Rotation paths and how fast each direction turns (degrees per step):
Each turn is a multiple of 5 degrees from 10 to 175, or 0.
Each row of a path follows its step; steps can be skipped.

step 0: [ -7   8 -14   9   3  -9 -20   7   0   7  47   4 -38  -6  11  12   9  24
 -14  -1 -14 -27   0  22   0  -1  -5  -5 -22  -1   9  19 -10  25  17 -14
   4  -7  -7 -21  26   1]
step 1: [ -6  20  -4  11  36 -27  14  -9  -1  44   7  -3   3  -5 -16   8   1 -10
   6   1  20  29  13   4  -9  12 -10 -23  -2  13  11   4 -24   1  21  22
  -5  -2  10  13  27   2]
step 2: [ -1 -19   7  13  -9   2  -7 -16  -3   9  38   1   8  18   2 -19 -15  -6
  -2  27   9   8 -30 -12 -14  -5  -6  -8   6  13  -8   9  -4 -40   0   1
  27  -6 -34  17  17  -6]
step 3: [ 13  -9   6 -22  13 -18  -9 -11  -2  -5 -18 -19 -24 -13  11  -5   2  15
 -26  25   3  -1   0 -47 -12 -26 -30  -2   5 -15   5   5  20   5   9 -12
  -4 -12   2   0  26   4]
step 4: [  7 -13  -3  25  15  -9   3 -11 -36  -8   5   3 -26  40 -20  -7 -28  16
  23  16 -11  -4  16   9  12  -8 -13  -3  -5   9 -11  -3   4  24   9 -12
 -29  -3  -1   2   9  19]
step 5: [ -6  24   0   4   5   7  -4  -1   4  14  20  -7  -7  -5  -7  18  -7 -23
  -6   6   7 -15  -3  44   3 -20 -31  22 -10  -3  10  22  -2  -1  27 -23
  -3 -25  -2  28   9 -14]
step 6: [ -4  13 -20  17   5  -9  -3 -15  -8  15 -13 -14  20   5  28 -18 -13   1
   1 -20  20  27   1  10 -17 -20 -14  -7 -10 -19   4  -6 -22  10 -12  10
  28  -9 -15  15  38  18]
step 7: [ 22 -11   4  -4  -3   5 -10   7   3 -11  10  29 -25  16  -8  -8   4  -3
   9   8 -19   8   1 -17 -10  -3 -37  -9  15  10   2  17 -28 -15  -3 -18
  45  12   6  -5  27  11]
step 8: [  8 -12 -17  17  -5  -7   7  22  -2   4   1 -26 -20   7  16   4  15  29
 -17  20  16 -27  -8  -7  -4  15 -26 -14   8  15  12  25  -1  15  28  15
 -16 -13   5 -13  22  10]
step 9: [ -2   5  10  13  27 -20  -8   0  -6  43  38   4  12  18 -14   9 -10  15
   5   6 -26  13  12   0  -7 -18  -8  -6 -20  12   1  19  14  22  10  15
 -15  19 -13  16  11  -2]
step 10: [  1   2   6 -19   3  14  20 -26 -10  24  32 -16   3  13  -5 -15 -20 -37
  -5  11  17 -11 -13  -9   6  -8   0 -10  -1  -7  10 -10  -2 -15  17  -6
  12 -20  18  20  41 -13]
[-1  2  4  6  7 -7 -1 -6  1 -8 -2 -3  3 -5  6  2  0  2 -4 -1 -8 13  4  2
 -4  5  0 -1  4 -5  0  0  3  9 -3  6 -5  7  4  3  7  1]
135
[  5  -7  -2   1  -1   6  -2 -12   2   3   5   4   5   0  12  -5   0  -4
  -1  -5   3   4   0  -7  -1  -6  -4  -1   9  -9   3  -3   1  -4  -2  -5
   2   3   4  -4  -4  -1]
90
[-3 -4  5 -3 -8 12  4 -1  2 -9 13  8 -3  2 -1  4  4 -1 -6  6  0  4  0  5
  5  5 -2  4 -1 -2 -6 -1  3 -3  0  2  2 -3  3  5  6 -1]
140
[ -6  -4  -1   1   2   1   1  -1  -4  -8  -8   1  -4  -6  -3  -3 -10  -4
   6   4   4   0   3   6   1  -8  -8   7   1  -9  -3   2   2   1  -7  -3
  -3  -6  -3   5  -6   3]
45
[-8  6 -1 -2  3  6  0 -8 -6  5  4 -2  1 -3  6  7  0 -7  4 -6 -3  1  4  0
  1 -1  9 -1 -1  8 -1 10 -2 -2 -5 -2 -4 -9  2  1  3  6]
80
